[  5 -32 -54  -6   4 -28  17   4  -2 -26] -> lizuk
[ 18 -14 -36 -20  -5 -14  -3  13  12  22] -> Lef
[-23  13  29  17  11  16  -6  -2  23 -17] -> gazi
[ 29   1 -32  -6   0 -12   2   8  49  14] -> gupe
[  4   4  -6 -54  -2   5 -26 -29  17 -32] -> Tufaz
[ 22 -18  -5 -21 -15 -28 -15   5 -26  13] -> fof
chg gupe: [ 29   1 -32  -6   0 -12   2   8  49  13]
10, [14]
order: [-15   5 -26  13  22 -18  -5 -21 -15 -28]
fof
order: [-54  -6 -32  17   4   4 -26   5 -28  -2]
lizuk
chg Lef: [ 18 -14 -36 -20  -5 -14  -3  13  12  23]
10, [22]
chg Tufaz: [  4   4  -6 -54  -2   6 -26 -29  17 -32]
6, [5]

[ -3  13  -2   3  -6   4  10  -5  15  28  11 -18 -12 -13 -18 -16 -15  25
  18 -19 -24  27 -10] -> Tun
[ -3  13  -2   3  -6   4  10  -5  15  28  11   9  20   0 -19 -14 -19 -21
   2  16  40  26  45] -> maf
[ -9  11   1  48  -2  -9  20  24   4 -44 -16 -18 -11 -13 -18 -16  -3   6
  19  -9  21 -16 -12] -> Tulu
chg maf: [ -3  13  -2   3  -6   4  10  -5  15  28  11   9  20   0 -19 -14 -19 -21
   2  16  39  26  45]
21, [40]
chg Tulu: [ -9  11   1  48  -2  -9  20  24   5 -44 -16 -18 -11 -13 -18 -16  -3   6
  19  -9  21 -16 -12]
9, [4]
rest: [-18 -11 -13 -18 -16]
[ -3   6  19  -9  21 -16 -12]

[-10  19 -36 -27 -35  19 -21] = rure
[  2  51 -37 -14 -11 -12 -17] = gutaz
[-26  23 -19 -42 -17   4  21] = mided
[-23  43 -17 -44   4 -15  32] = Vog
[ -5  41 -33  -1 -24 -13  -9] = kebad
rest: [ -1 -24]
[-13  -9]
size: [ -5  41 -33  -1 -24 -13  -9]
7
size: [-26  23 -19]
3
size: [-10  19 -36 -27 -35  19 -21]
7

[ 24  24 -57 -29  53  25 -40 -30  -1 -43  23 -63 -63 -62 -13  24  -6 -34
 -12  24  40 -60 -44  61  47] = mukel
[ 57 -41  34  32  -6 -55  -4  49  42 -26 -17 -51  11  45 -25  46 -59  -6
  59  47  60 -59 -54 -30   7] = dun
[ 59  52  39 -49  17  15 -28  -1  44  55   9 -47 -58  59  -3  21 -44 -58
 -55  29  32 -33  36  62  39] = nuzed
chg mukel: [ 24  24 -57 -29  53  25 -40 -30  -1 -43  23 -63 -63 -61 -13  24  -6 -34
 -12  24  40 -60 -44  61  47]
14, [-62]
rest: [ 47  60 -59 -54]
[-30   7]

[ 44  53  47 -17  39  22 -47 -30  29 -26 -19 -24 -29   0 -10  35 -39   4
 -57 -13 -19  23   8  30 -56  20   5  13  30  60  11 -26  35  17 -19 -18
 -53  45  34  41 -56 -50 -21  -7  22 -51  -1  23  54  12   6 -46  54] -> sar
[  5 -26 -28 -16  44 -59  -1  21  51 -35  59 -52 -19  58   1  20  -5   1
  25 -47  41  -7   5  -3  38  34 -54  45 -53  -5  25  -6 -41 -26  53  34
  24  25 -14 -60 -29 -53 -25  17   7  31 -49   5 -28 -31  45  41 -33] -> gefab
[-26  47  15  42 -41  35  27  57 -50   1  19 -19 -16 -33 -15 -10 -25  41
  20 -38 -53 -42  54 -18 -26   5 -49  21   8  14  47  56 -51  57  -4  36
 -29  11 -18  49 -55 -12  22  25  49   2  -9 -38 -56 -39 -15 -44  36] -> Koz
[  8 -46 -33 -11 -26 -23  11   2 -23 -15  -3 -17 -19  16 -14 -14 -47  -2
  41 -17  46  -3  24 -36 -43  -3   0 -11  12  23  11 -11 -55  36   5 -31
  35  20 -48  41   5 -34  26   4  22   2  32  60 -58   2 -58  13  46] -> Tor
[ 16 -11 -55   2  52 -47 -16  26 -25 -49 -43  59 -14  -8  11 -56 -40  31
  52 -32  34 -26  60 -24  17  -6   4  -6 -51  36 -47 -26   5  36 -53  34
 -25 -59  19   8 -50 -24  16  13 -36 -30   3  36  46  13  -9   5 -57] -> bif
[-45  10 -47 -59  18 -14  -2 -37   6 -48 -47 -32  48 -19  -1   0  30  21
   4 -52  -2  53 -32  45 -34  30 -19  -9 -30 -27 -58 -42  55 -29  46  43
   2  -8   6  12 -29   0 -51  25 -51   2 -49  59  57  60   5  36  27] -> nak
[ -6   5 -46  58 -49  -7 -44 -49  10  22 -53 -42  -8 -47  -8  47  33 -22
  19  -6 -10  15 -53   8   6  29   9  -4 -46 -30   6 -17 -36   3  -6   7
  17  31 -16  55   7  48 -42   6  22  -4  51 -25  51   7 -23  43  -8] -> Vaso
[ 23 -37   5  34 -17  33 -35  48  31  32 -51  -9  34  14   1  38 -20  -1
  13   3  -8 -17   9  29 -10  -2  56  48 -38  47 -12 -56  38 -38 -28 -24
   1 -14 -22 -48   6 -38 -60  -5 -37  33   7  36  49  -4  34  35  25] -> zodu
[-40 -30  -9 -55 -58 -25 -20 -46  -9   6  42 -46  21 -55 -53 -44 -34 -37
  -2 -12 -60 -17 -47   7  49   6  20 -22 -55 -28  51  49   2 -48  39  41
  52  47  10  47 -16 -21  61 -20  36  -2  29  55 -21  39 -55 -40 -58] -> kula
[-57  -7 -48 -53  -9  26  19  13  44 -49 -50  32  55  37  -1 -34  -9 -40
  -7  14  57 -10  -7   3  45 -28 -51  49 -43  -6  48 -33 -30  24 -47  50
 -46  -7 -47  20 -48 -38  38  27  38 -51 -49  42  35 -16  45  41 -29] -> dozof
[  5 -30 -20   7 -41 -20  33  -8 -31  58  -3  21 -43   0 -28 -60  46 -32
  -6  -3  -5   4 -14  38  -5   8 -54  14 -14 -43  17  33  -1   3  43  -6
  30  13 -29 -43  50  45  59 -10 -41  53   4 -34  13 -26  32  32  26] -> Dab
[ 28 -42 -30 -56  59  54 -30 -45 -37  14  33   3  30  37  14  43  18  50
  -2 -45 -54 -31  37  61  15 -19 -37  47   3 -14  12 -58   8 -23  45  43
  20  12  15 -28 -26 -47 -34  45  44  -1  41 -41 -49  14  33  22  47] -> tido
size: [ 28 -42 -30 -56  59  54 -30 -45 -37  14  33   3  30  37  14  43  18  50
  -2 -45 -54 -31  37  61  15 -19 -37  47   3 -14  12 -58   8 -23  45  43
  20  12  15]
39
rest: [46 43]
[  2  -8   6  12 -29   0 -51  25 -51   2 -49  59  57  60   5  36  27]
size: [-57  -7 -48 -53  -9  26  19  13  44 -49 -50  32  55  37  -1 -34  -9 -40
  -7  14  57 -10  -7   3  45 -28 -51  49 -43  -6  48 -33 -30  24 -47  50
 -46  -7 -47  20 -48 -38]
42
size: [  5 -30 -20   7 -41 -20  33  -8 -31  58  -3  21 -43   0 -28 -60  46 -32
  -6  -3  -5   4 -14  38  -5   8 -54  14 -14 -43  17  33  -1   3  43  -6
  30  13 -29 -43  50  45  59 -10 -41  53   4 -34  13 -26]
50
rest: [49 -4]
[34 35 25]
size: [-40 -30  -9 -55 -58 -25 -20 -46  -9   6  42 -46  21 -55 -53 -44 -34 -37
  -2 -12]
20
size: [ -6   5 -46  58 -49  -7 -44 -49  10  22 -53 -42  -8 -47  -8  47  33 -22
  19  -6 -10  15 -53   8   6  29   9  -4 -46 -30   6 -17 -36]
33

[36 20  3 11 10 20  0 30 25  1 11  0 35  0  3  0  6]  Vige
[  0  -5   0 -10  15  41  34   6  15  33  25  -3  -7  -4  -9  50  -1]  vose
[11 25 11 35  3  0  0  6  3  0  1 20 30 20 35  0 10]  zez
[12 26 12 36  8 10  8  9  7  9  8 22 30 22 35 12 13]  zupup
[-10 -22  -9 -31  -4  -3  -3  -6  -4  -3  -3 -19 -27 -18 -32  -4 -10]  fav
[ 0 -3  0 -4 11 30 24  4 11  5  3 -2 -4 -2 -4 37  0]  rav
[11 26 11 36  4  4  3  7  4  4  3 21 31 21 36  5 11]  zuvi
rest: [3 7]
[ 4  4  3 21 31 21 36  5 11]
rest: [-2 -4 -2]
[-4 37  0]
chg zupup: [12 26 12 36  8 10  8  9  7  9  8 22 30 21 35 12 13]
14, [22]
chg zupup: [12 26 12 36  8 10  8  9  7 10  8 22 30 22 35 12 13]
10, [9]
chg fav: [-10 -22  -9 -31  -4  -3  -3  -6  -3  -3  -3 -19 -27 -18 -32  -4 -10]
9, [-4]
order: [ 0  1 20 30 20 35  0 10 11 25 11 35  3  0  0  6  3]
zez
size: [  0  -5   0 -10  15  41  34   6  15  33  25  -3  -7  -4  -9  50  -1]
17

[21 17 41 18  4 42] -> sifek
[-27  23  61 -16  -7  55] -> gulab
[-49  -9 -20 -37 -11 -25] -> Sidiz
[-21   3   8 -15  -5   5] -> bop
[ -5  22  61   7 -15   3] -> bok
[-24   0   2 -17  -6  -1] -> sil
[ 24 -21 -55  15   6 -50] -> tozo
order: [-21   5   8  -5   3 -15]
bop
chg sifek: [21 17 41 17  4 42]
4, [18]
rest: [23 61]
[-16  -7  55]

[-27   7  18   9] : lun
[ 38 -18  37 -13] : mudum
[-36 -25 -16  -5] : gaba
[-42   5  22 -10] : lam
[ -1 -16 -41  11] : koti
[-35 -25 -16  -5] : nebus
[ 22   6 -10 -42] : vofos
[-36 -25 -16  -4] : divop
[-21  -2  41   5] : Dizi
size: [-1]
1
size: [-36 -25 -16]
3
rest: [ 7 18]
[9]
chg gaba: [-35 -25 -16  -5]
1, [-36]
order: [-10  22   5 -42]
lam
order: [-42 -10   5  22]
lam
rest: [ 38 -18  37]
[-13]

[ 33  58  15  -6  16  -3 -19 -10] = kad
[ -7  18 -18 -21  -2 -16  10 -22] = vinib
[ 10 -42  14  32   6 -35  -9 -62] = soben
[ -6  18 -18 -21 -28  33  -6  27] = ziki
[-23 -41 -16  13 -38   4  -1 -27] = badi
[ 10 -42  14  32   6 -35  -9 -22] = kuz
[-19  19  -9 -16   3  17  19  47] = zet
[ -2  46   2 -24  27  13  18  61] = bom
[-34 -36   1  22  11 -23  31  -3] = midad
[ 19 -19   9  16  -2 -16 -18 -45] = Besi
[ 34  58  16 -24  37   5  -8  34] = kas
rest: [58 16]
[-24  37   5  -8  34]
rest: [ -6  18 -18 -21]
[-28  33  -6  27]
chg soben: [ 10 -42  14  32   6 -36  -9 -62]
6, [-35]
rest: [-41 -16  13]
[-38   4  -1 -27]
size: [ 34  58  16 -24  37]
5
order: [ 14   6  32 -42  -9  10 -22 -35]
kuz

